(in the rows, 100 means zero)
Which row each row swaps with, under one turn or mirror
pinor: 118,77,101,89,88,94,118,94,59,113,100,89,106,115,102,121,86,113,113,92
vota: 135,91,108,97,81,96,109,82,80,92,94,112,112,106,104,117,94,92,131,90
Ges: 129,71,104,121,69,78,137,79,78,90,111,94,112,96,103,101,96,101,120,100
viko: 115,100,125,100,65,77,136,85,89,79,98,89,104,115,103,105,84,78,91,97
Zegi: 117,67,110,100,91,96,114,91,69,88,84,79,115,117,124,124,121,105,115,94
ses: 139,108,115,87,74,96,123,94,76,97,84,80,100,119,87,91,87,83,110,101
fupar: 125,69,97,122,73,77,138,79,78,90,106,94,110,98,106,102,102,103,120,96
Seb: 125,70,99,117,70,85,136,82,75,82,108,92,113,95,106,101,100,96,127,97
ren: 124,90,110,95,108,79,116,105,86,80,110,83,119,134,95,85,99,116,120,92
Pago: 122,87,118,93,112,81,113,102,83,85,109,87,112,132,90,94,106,119,112,93
befo: 116,84,115,84,83,54,120,107,97,93,87,85,96,127,114,109,112,114,123,75
Pef: 125,92,110,89,110,85,116,102,79,82,104,84,104,131,86,92,99,116,114,99
navuv: 112,86,122,86,77,63,114,110,98,97,85,81,91,120,106,110,110,113,127,76
Fima: 117,81,98,94,83,97,124,97,62,108,103,85,110,117,111,125,90,113,104,99
topum: 126,68,98,113,72,77,138,87,73,91,111,92,118,97,105,99,99,109,121,99
vosel: 125,73,113,98,84,100,110,93,68,95,86,77,114,110,124,125,118,107,113,102
nefit: 120,85,123,84,84,63,112,104,98,99,86,82,94,112,114,122,107,108,123,75
dus: 136,106,121,84,86,92,127,81,73,96,86,78,109,118,88,90,91,79,113,95
Divar: 123,84,112,93,111,81,116,99,85,82,106,85,109,125,86,91,99,122,113,87
Vuve: 141,67,96,117,90,106,111,94,70,90,94,75,103,117,109,97,109,104,104,93
Pulo: 140,100,115,83,71,90,126,92,75,105,91,73,101,118,89,96,88,76,112,95
fili: 141,66,105,118,71,75,123,79,87,99,84,84,111,116,109,91,106,105,104,66
Doda: 107,94,104,84,81,85,112,96,87,78,96,73,122,134,122,80,111,79,108,95
ged: 115,97,109,93,65,79,112,108,92,94,79,65,94,120,114,83,109,77,106,91
pezu: 117,78,122,90,73,61,108,105,101,99,89,81,95,117,115,107,108,117,118,74
kuf: 117,81,123,79,77,57,106,104,97,98,89,85,96,121,113,110,104,113,124,84
tolu: 96,86,112,92,69,65,127,99,76,106,98,79,117,125,109,79,111,95,101,77
lam: 120,91,112,89,64,84,111,103,90,93,81,67,92,122,115,86,108,74,104,88
Fepib: 127,99,110,91,106,84,114,112,83,85,109,90,112,125,94,101,102,123,116,92
kikam: 114,91,111,90,60,85,106,100,85,97,78,68,89,122,112,87,111,81,103,91
Gup: 136,70,93,120,95,105,113,95,72,92,91,75,103,121,111,101,106,107,103,94
beb: 110,100,124,100,65,84,133,89,90,73,97,89,110,116,108,107,87,75,93,88
tepos: 132,68,97,115,87,104,108,91,66,90,92,75,103,124,104,91,110,107,99,94
Mubap: 118,90,123,105,81,69,125,85,85,77,83,105,124,127,108,87,103,80,119,74
losu: 120,82,96,88,87,97,117,91,58,109,103,89,104,121,105,122,91,113,104,95
led: 115,81,125,80,75,63,111,106,100,96,89,82,91,116,107,107,99,116,124,79
mov: 93,87,104,90,73,64,132,98,81,105,102,75,121,125,111,83,109,91,100,81
vodot: 125,70,99,118,78,81,141,80,73,81,107,93,116,97,106,103,101,104,120,102
daf: 106,95,103,79,77,84,104,98,88,81,99,75,125,125,120,85,116,84,112,97
nalir: 144,68,114,108,70,77,116,73,86,103,90,84,117,113,115,96,96,104,110,66
batu: 121,86,118,108,80,62,129,92,87,77,80,97,119,132,105,86,108,79,120,71
gov: 107,92,103,83,82,82,112,89,89,82,98,72,123,135,120,81,118,83,107,96
reka: 124,91,104,94,107,82,109,107,82,80,104,86,109,131,90,95,98,125,114,87
vir: 112,103,128,100,72,79,138,86,89,75,98,87,105,115,106,107,89,77,91,94
mopil: 109,102,124,91,67,81,140,90,90,82,100,87,105,119,105,112,88,80,90,90
Refe: 144,97,107,99,82,97,109,93,81,91,96,109,109,109,102,120,96,93,126,89
dez: 142,66,109,116,74,77,122,82,79,101,93,78,120,118,105,92,101,98,98,66
Gige: 110,104,122,94,61,81,136,87,95,77,100,89,108,115,112,108,90,80,96,94
Lafe: 94,86,113,90,77,65,125,97,81,107,102,82,118,126,104,81,102,92,100,69
vupif: 129,71,102,116,68,78,135,81,80,86,113,90,113,97,112,102,96,102,126,101
pasi: 125,70,108,102,87,99,112,93,68,94,86,78,111,107,128,124,120,104,114,95
Soti: 112,106,122,97,64,82,135,91,87,78,97,90,106,119,105,105,82,80,93,97

Pef swaps with pezu
navuv swaps with reka
Mubap swaps with vota
Lafe swaps with pinor
vodot swaps with Gige

